In the rows, zero is written as 128.
One turn moves each row of this set onto another row. After a few examples, where does it send each row asked below?
Z450: [154 130 107 118 118  76 145 125 108 136 107 140 144 123 103 137 158 146
 104 127 133 134 120  96 110  98 138]
Z128: [134 125 110 118 123 104 147 105 117 139 104 147 132 107  98 150 117 152
 140 115 140 108 126 164 149 111 130]
Z595: [150 132 110 124 109 131 134 152 126  97 110 145 148 119 133 136 120 158
 100 151 145 127 133  95 110 118 142]
Z740: [134 141 122 116 115  92 136 126 118 137 124 129 164 142 136 138 128 137
 164 120 129 123 121  91 158  90 161]
Z551: [140 113  92 115 132  87 128 107 106 134 107 142 117 119 105 147 139 129
 122 120 132 150 130 139 138 136 130]
Z92: [140 114 126 107 110 110 128 111 131 101 120 116 173 111 149 145 124 146
 134 124 127 116 135 117 168  97 155]
Z757: [127 109 100 113 127  97 126  98 119 130 117 123 138 126 112 142 128 122
 121 112 113 142 121 145 123 121 147]
Z897: [139 132 105 116 120  99 124 128 107 133 118 133 142 126 143 132 129 139
 184 109 125 122 123  86 156 109 139]
Z989: [142 149 112 130 127 121 153 122 139 134  95 156 169 130 155 125 131 131
 107 129 164 124 129 134 151 121 123]
Z784: [157 120  90 117 123  86 135 127  99 130 108 136 128 108 113 133 157 144
 127 114 123 133 122  97 103 110 126]
Z918: [134 119 102 117 125  83 141 103 120 138 113 132 139 135 100 146 138 128
  97 125 134 150 118 139 144 113 149]
Z136: [141 133  94 126 126 118 159 149 125 152  99 135 146 121 146 132 114 164
 165 130 156 117 122 109 165 124 125]
Z255: [147 137  90 132 134 132 141 122 130 124  96 152 145 116 166 118 129 134
 135 120 154 123 127 137 138 134 109]
Z559: [166 145 109 120 123 136 139 162 123 119 106 129 149 107 100 136 123 132
  90 128 135 133 116 110 134 112 144]
Z916: [155 119 110 118 121 100 144 121 122 107 108 130 153 110 139 142 138 155
 124 127 151 127 131 106 200 105 140]
Z955: [145 143 113 119 120  85 139 135 108 141 110 146 145 133 130 141 137 140
 163 117 144 129 128  83 178 107 140]
Z774: [131 128 112 120 117 126 143 143 131 149 106 125 164 120 151 134 103 158
 177 124 136 108 130 118 137 127 139]
Z862: [148 123 102 114 115  85 136 119 112 127 116 122 145 121 117 133 148 140
 123 123 116 129 112 102  90  96 146]
Z818: [135 127 111 118 122  99 150 104 121 137 109 142 134 112  98 145 112 155
 139 124 146 110 120 169 148 106 140]
Z220: [152 125  87 128 120 142 140 146 125  93 111 134 138 122 139 125 123 156
 106 139 138 123 113  92 116 110 140]
Z748: [159 140 108 116 118 136 120 162 127 113 114 121 153 103 111 135 112 132
 111 135 126 131 120 120 110 121 155]
Z566: [153 111  99 115 117 105 120 117 118  97 115 125 143  95 154 136 128 154
 159 124 138 124 140 115 173 118 137]
Z887: [171 136  86 126 126 138 128 163 119 116 107 128 131  97 111 126 122 136
 115 130 134 137 113 114 126 124 139]
Z543: [135 140 110 127 125 130 134 116 144 122 107 138 171 126 169 119 117 131
 131 128 147 119 125 144 121 120 133]
Z264: [148 128 107 121 118 144 139 151 119 100 102 144 143 112 133 137 126 152
  95 125 132 123 130  87 121 119 126]
Z285: [135 120 107 119 126 107 148 103 121 137 106 138 133 110 103 148 117 153
 142 114 137 108 116 166 145 105 135]
Z393: [130 138 123 120 120 122 168 147 137 157 103 130 174 132 141 139 113 158
 143 123 147 110 123 112 161 109 141]

Z774 goes to Z136
Z128 goes to Z818
And these:
Z92 goes to Z566
Z559 goes to Z748
Z784 goes to Z450
Z551 goes to Z918
Z897 goes to Z955
Z595 goes to Z220
Z255 goes to Z989

One turn moves each row of this set onto another row. After a few examples, where does it send each row asked below?
Z932: [164 154 128 137 138 132 136  90 128 163 131 141 143]
Z233: [134 125 144 113 116 125 102 115  98 125 115 147 122]
Z870: [132 118 145 156 110 132 123 118 109 126 111 116 132]
Z548: [138 138 163 125 138 114 102 133 126 143 111 113 129]
Z415: [173 136 143 130 140 123 108 104 100 133 116 169 115]
Z48: [154 127 134 115 163 143 116 116 134 142 130 154 135]
Z109: [183 143 155 115 123 136 118 110  89 160 130 118 126]
Z764: [151 135 128  91 130 126 125 103 126 144 127 130 136]
Z280: [163 145 149 112 129 105 127  93 128 137 105 111 127]
Z456: [154 141 177 160 142 131 133 108 112 117 125 143 135]
Z975: [141 121 154 150 152 128 129 113 111 132 116 140  94]
Z952: [145 125 174 124 152 135 114 127 106 130 134 118 151]
Z817: [143 114 150 142 143 129 137 116 101 136 113 135  87]
Z872: [166 144 158 116 114 117 124 112 116 110 126 152 107]
Z321: [173 148 148 151 110 124 121 130  90 147 135 134 130]
Z691: [168 135 155 119 146 156 123 121 137 148  93 121 125]
Z675: [166 164 137 131 134 153 128  83  97 124 133 154 131]
Z722: [152 133 125 136 128 128 144 109  76 121 126 132 109]
Z976: [155 150 168 135 112 119 141  96 111 115 124 119 139]
Z708: [156 145 134 132 142 178 137 116 127 125 138 126 122]
Z860: [148 143 132 141 121 120 142 110  81 120 139 136 121]
Z266: [146 126 171 115 131 128 110 122 107 101 121 133 125]
Z214: [179 155 127 145 149 121 134 111 106 119  99 119 130]
Z945: [157 134 140 119 143 168 108  97 117 124 111 112 107]
Z693: [167 174 158 142 154 146 128  99 123 144 127 127 134]
Z981: [154 139 156 157 134 141 131 140 126 142 137 120 122]
Z258: [133 123 159 116 119 159 136 128 108 151 136 138 114]
Z928: [193 142 140 115 149 147 131 111 111 139 136 132 115]
Z852: [165 133 154 128 138 158 135 133 125 155  99 119 128]
Z19: [174 153 127 120 128 157 149 126 109 133 112 118 150]
Z140: [136 115 163 123 118 158 140 129 105 147 117 125 117]
Z833: [186 150 123 139 152 128 143 115 101 126 107 126 124]
Z449: [170 118 151 137 124 104 121 112  95 143 107 123 124]
Z787: [173 123 127 110 123 142 127  85  93 124 110 128 125]
Z45: [140 135 142 132 155 146 126  99 117 150 130 116 163]
Z486: [142 130 153 142 145 155 127 117 115 123 142 160 143]
Z586: [173 152 135 108 116 150 142 120 104 140 119 120 151]
Z2: [136 161 158 129 130 152 120 114 121 138 130 103 148]
Z688: [163 144 146 124 133 143 116 140 108 150 154 130 107]
Z189: [166 151 128 129 119 130 131  87 131 129 121 151 115]
Z901: [160 136 137 147 122 146 109  91 104 125  90 117 131]
Z671: [138 138 127 157 137 155 110 117 120 115 113 127 112]

Z214 goes to Z586
Z486 goes to Z456
And these:
Z928 goes to Z708
Z19 goes to Z852
Z233 goes to Z415
Z45 goes to Z952
Z945 goes to Z688

One turn moves each row of this set onto another row. After a few examples, where does it send each row asked below?
Z177: [133  92 113 111  95  95 123 128 141 145 112 115 110 129 162 124 123 121
 118 122 143 120 125 122 113 159 124 118 134 128 130 136 106 129 157 127
 111 133 125 115 122 120 110 107 146 140 109 112 103 108 136 123 108]
Z46: [127 100 107 106 100 107 127 126 145 145 121 118 110 140 167 133 115 114
 122 126 143 129 122 133 116 170 113 103 142 115 131 121 137 140 151 130
 125 123 130 119 122 136 127  99 145 130  97  99 107 113 141 108  99]
Z779: [140 133 130 130 156 131 129 119  94 116 120 123 134 140 128 155 110 155
 142 118 126 135 115 138 125 121 149 126 101 135 143 113 130 125 152 139
 140  97 145 164 148 145 119 121 127  99 135 124 125 100 124  96 159]
Z661: [124 108 114  88 128 103 157 102 138 123 139 105 131 124 122 130 121 124
  96 150 143 136 129 137 108 160 144 124 130 126 155 125 106 141 171 138
 122 136 116 126 124 127 130 127 137 130 111 118 117 105 139 128 112]
Z407: [126 145 121 156 141 133 123 125 115 117 133 134 137 135 147 149 118 158
 134 124 127 144 124 128 138 132 121 130 121 134 138 104 150 139 137 121
 146  83 122 162 135 134 116 125 132  98 151 113 106  81 123 103 155]
Z672: [119  99 120  93 119 120 153  95 134 125 129 104 110 130 138 135 116 106
 116 146 147 140 130 143 101 164 141 116 129 134 144 125 133 148 160 140
 124 134 125 128 123 133 141 121 144 129 101 115 130 114 147 116  98]
Z446: [131 141 136 134 147 117 129 121 120 109 111 133 145 108 141 131 109 149
 142 113 140 131 101 108 113 133 116 117 102 136 122 123 130 118 147 146
 143  90 103 144 155 140 124 125 109  90 142 122 114 118 137 108 172]
Z386: [128 144 116 144 168 115 102 100 124 145 139 109 152 136 135 152 139 148
 131 114 118 106 105  98 131 107 128 132 147 138 126 113 145 156 139 131
 148 111 130 153 118 116 135 142 143 101 140 126 142 124 136 111 135]
Z607: [138 145 133 145 139 124 122 119 119 113 112 132 124 120 138 146 111 146
 136 118 147 128 113 114 115 127 103 121  94 141 121 124 130 121 146 145
 128  99 107 153 154 137 141 132 115  92 128 109 104 133 138 102 171]
Z301: [128 145 131 150 149 131 127 133 120 115 126 131 141 122 146 141 113 166
 126 130 126 131 107 108 123 136 104 129 133 130 138 115 144 128 137 124
 144  91 106 153 145 127 115 125 124  94 157 123 110  96 130 116 169]
Z265: [128 106 100 102 101  84 126 136 145 139 125 117 130 124 159 124 119 137
 111 125 137 122 122 123 119 161 120 103 133 109 133 125 104 126 166 140
 125 127 128 112 121 124 116 102 137 130  99 103  94 111 134 115 115]
Z914: [125 113 119 119  93 114 151 129 131 147 150 121 137 107 138 129 144 142
 132 128 121 144 128 150 110 164 116 110 144 114 146 119 113 135 165 147
 138 126 101 135 105 111 126 135 147 136 112 121 119  92 119 120 107]
Z327: [109 113 113 110  92 108 153 121 128 149 133 120 129 115 147 134 139 135
 137 121 125 159 127 154 109 147 113 123 141 123 139 123 118 133 135 131
 122 141 102 143 110 110 125 138 161 128 107 114 138 101 122 122 100]
Z492: [120 148 117 137 160 120 108  99 123 145 130 108 167 137 136 167 139 142
 128 101 121 112 100  88 124 115 134 122 154 147 122 120 145 148 150 145
 142 124 122 156 114 115 131 137 136  96 128 125 132 121 132 110 127]
Z493: [116  90 102 111  99  93 118 123 137 137 120 116 120 129 160 126 119 136
 123 125 136 131 113 131 115 161 112 126 142 109 133 128 119 133 147 136
 114 135 118 120 114 140 111 100 153 140  92 105 105 121 142 121 117]
Z808: [128  95 122 116  97 130 142 118 128 154 138 118 118 125 151 133 135 124
 141 127 118 145 128 156 108 166 120 106 148 123 145 120 138 140 152 144
 136 127 123 136 107 121 129 128 154 135 108 118 132 103 125 114  93]
Z478: [123 152 118 151 151 109 100 109 122 141 122 110 165 124 139 154 130 135
 133 102 123 109 106  85 124 117 122 113 146 131 106 126 134 147 125 147
 139 107 121 143 105 108 148 145 125 100 114 119 130 117 139 107 148]
Z599: [127 100 103 107 100  94 127 130 150 140 113 134 122 128 153 122 117 118
 130 109 133 109 131 113 102 147 112 119 125 119 128 135 122 135 152 134
 113 132 124 113 128 128 116 108 158 135  97  98 111 112 142 106  98]
Z821: [119  96 101  96  93  91 125 130 142 142 112 129 118 118 167 125 118 125
 126 121 139 132 127 128 116 150 120 122 132 119 129 123 118 123 137 133
 111 135 127 115 131 119 114 107 153 119 100 100 107 126 131 122 106]
Z215: [109 158 112 146 148 112  99 105 127 138 116 110 165 121 138 162 139 131
 133 103 128 114 114  85 119 113 123 109 155 143 105 134 148 139 139 140
 138 114 119 156 116 109 141 135 123  94 115 119 120 118 141 107 133]
Z700: [131 142 123 142 164 116 109  98 121 143 132 104 166 134 133 159 130 142
 129 103 117 110 101  89 127 116 134 126 147 138 120 118 135 156 132 144
 138 115 123 142 105 117 145 151 133 101 129 126 134 124 135 111 142]
Z659: [125 136 119 134 158 117  95  97 120 136 116 113 157 116 134 164 139 130
 132 108 123 101 110  83 115 110 146 118 142 147 119 133 140 134 150 160
 137 121 135 148 127 112 137 135 123  91 119 125 121 138 137 114 131]
Z433: [122 110 119 125 101 112 152 123 139 145 139 128 131 121 138 126 138 130
 137 116 117 137 134 138  96 149 106 121 141 123 142 127 127 144 150 130
 124 143 101 139 107 109 125 137 168 139 110 117 137  91 134 112  90]
Z470: [132 136 123 135 164 102  94 102 117 136 120 103 145 119 130 146 132 132
 138 109 120  94 110  92 121 101 140 121 130 137 115 130 132 141 140 149
 141 112 144 151 132 118 142 137 129 101 120 126 137 141 143 102 142]
Z188: [125 100 116  90 132 102 155  97 141 124 128 116 127 139 119 130 117 119
 112 132 131 125 129 125  97 145 139 134 122 136 150 130 117 150 160 134
 112 151 116 129 129 131 123 125 160 141 113 112 132 107 149 117  97]
Z911: [115 159 114 153 150 101  98 108 131 134 125 110 150 118 145 146 141 128
 142 105 132 109 111  88 123 109 115 110 136 132 107 128 144 153 129 133
 147 101 116 148 119 113 148 138 130 100 124 116 130 127 144 100 139]
Z502: [125 106 126 123  90 113 150 123 133 151 131 109 124 121 150 127 142 129
 137 118 134 144 124 145 106 162 116 112 143 128 137 132 110 135 160 125
 123 134 101 135 106 110 117 133 150 145 112 131 131  93 127 123 102]
Z193: [135 139 133 141 149 129 122 128 113 107 114 139 129 107 147 129 119 135
 139 116 134 132 102 108 126 145 120 114 103 142 113 115 133 122 147 145
 146  91 114 138 154 140 126 134 116  97 137 111 100 110 147 107 166]
Z649: [135 151 129 153 159 135 128 137 108 122 124 128 132 125 143 139 122 151
 123 128 120 142 102 119 131 144 110 121 132 141 127 100 142 131 138 113
 148 100 118 156 139 129 121 134 132 101 148 112 108  80 141 109 165]
Z286: [148 132 141 128 170 132 133 131  93 125 119 121 133 133 129 138 115 150
 136 112 121 131  91 129 123 138 137 116 110 144 131  99 120 122 156 142
 147 108 134 153 154 149 119 129 129 106 138 121 123 105 139 105 165]
Z353: [138 154 129 158 141 135 120 127 120 130 129 124 133 141 140 152 116 166
 124 119 131 136 105 118 131 130  84 132 129 136 135 104 142 131 139 119
 132 105 104 164 141 130 134 128 134  95 146 109 106 114 126 105 167]
Z41: [109  95 118 101 116 102 142  92 134 120 129 109 118 128 132 132 122 126
 112 146 145 145 116 137 102 156 132 137 135 122 151 130 120 148 154 139
 112 140 103 130 116 141 126 122 150 141 100 118 121 119 148 132 118]
Z232: [116 100 113  76 123 101 153  98 135 128 128 111 125 132 138 135 120 124
 110 134 144 145 121 137 112 151 141 141 125 131 149 118 116 145 152 135
 111 149 115 126 128 130 122 127 156 120 117 113 131 125 133 131 102]
Z159: [141 134 142 129 162 127 129 127  98 124 118 120 146 125 124 149 108 170
 134 118 119 126 101 127 112 123 125 121 119 134 143 115 127 115 149 134
 141 105 130 159 156 136 116 117 123 101 142 134 131 105 127 107 173]
Z782: [151 134 139 137 154 137 124 117  96 132 125 121 128 141 120 151 117 165
 128 115 126 124 100 132 118 117 114 127 109 144 144 109 122 119 154 143
 131 111 127 163 153 141 128 132 133 102 136 123 122 128 121 103 166]
Z589: [129  99 122 100 123 106 154 100 141 131 129 103 116 136 138 128 125 119
 110 137 152 134 120 131 107 160 143 127 129 138 150 127 106 148 172 129
 109 142 110 124 121 127 117 129 142 138 122 126 123 109 141 132 103]
Z526: [128 143 124 140 135 120 123 120 119 103 112 135 130 120 151 140 112 135
 149 113 142 135 122 121 126 134 130 117  88 135 119 119 135 130 148 143
 141  78 117 145 145 145 128 121 114  93 132 107 104 106 135  97 156]
Z83: [133 134 120 137 161 109  96  99 118 137 122 111 155 122 131 154 121 131
 126 107 123  97 106  80 123 110 145 123 141 139 112 126 128 146 132 155
 132 113 134 136 118 115 147 143 122 101 119 123 125 132 138 110 148]
Z207: [115  94 115 116  90 110 141 113 125 139 137 120 122 116 145 126 140 141
 141 126 126 150 116 157 103 156 115 126 143 115 146 130 119 137 151 148
 126 139 100 138 102 128 121 129 158 147 103 123 132 110 131 123 112]

Z607 goes to Z353
Z502 goes to Z589
Z46 goes to Z808
And these:
Z526 goes to Z407
Z41 goes to Z493
Z215 goes to Z492
Z478 goes to Z700
Z661 goes to Z265
Z193 goes to Z649
Z159 goes to Z446
Z188 goes to Z599
Z821 goes to Z327
Z470 goes to Z911

One turn moves each row of this set onto another row. After a few examples, where does it send each row asked below?
Z114: [131 138 155 141 131 122 147 122 146 135 117  99]
Z53: [132 130 155 142 139 126 154 120 122 142 112 104]
Z537: [156 133 131  91 109 134 123 125 130 142 122 135]
Z667: [144 130 117  95 129 131 154 145 137 117 113 132]
Z508: [139 128 129  96 130 138 149 149 139 117 114 132]
Z244: [158 114 139  99 103 128 137 129 115 102 129 146]
Z346: [130 141 154 137 136 144 148 122 140 139 116 103]
Z271: [138 134 113 109 136 134 151 125 145 121 161 115]
Z839: [154 122 135 100 109 119 135 124 115  97 125 146]
Z211: [148 136 133 115  94 125 146 131 129 115  93 120]
Z694: [143 133 111 118 139 123 146 116 141 121 163 110]
Z562: [179 105 141 126 113 120 146  99 118 152 136 118]
Z622: [152 131 124 107 134 139 152 113 137 130 166 120]
Z679: [132 134 158 144 126 134 148 122 126 137 102 109]
Z97: [161 111 115 147 127 115 142 116 133  96 140 113]
Z652: [158 108 130 152 131 130 149 125 135  90 128 118]
Z385: [127 135 154 141 129 138 153 121 136 134 106 115]
Z180: [145 128 128 110 134 125 163 119 143 133 164 111]
Z184: [163 103 119 143 124 120 139 118 128  91 139 127]
Z871: [155 132 133 121  94 132 137 137 131 115  95 122]
Z771: [138 138 116 108 133 135 151 112 148 126 160 119]
Z248: [158 134 129  95 116 129 123 117 127 143 112 139]
Z552: [165 111 144 120 113 135 144 105 108 159 130 123]
Z482: [166 110 140 120 112 137 152  96 109 152 134 131]
Z303: [177 108 146 131 109 136 148  99 108 142 133 123]
Z34: [161 101 137 149 133 112 145 118 136  97 130 123]
Z340: [159 104 121 148 123 124 143 114 132  91 127 129]
Z339: [162 111 151 126 120 125 151 100 103 154 132 116]

Z771 goes to Z385
Z562 goes to Z180
Z339 goes to Z694
And these:
Z244 goes to Z537
Z271 goes to Z679
Z622 goes to Z346
Z667 goes to Z211

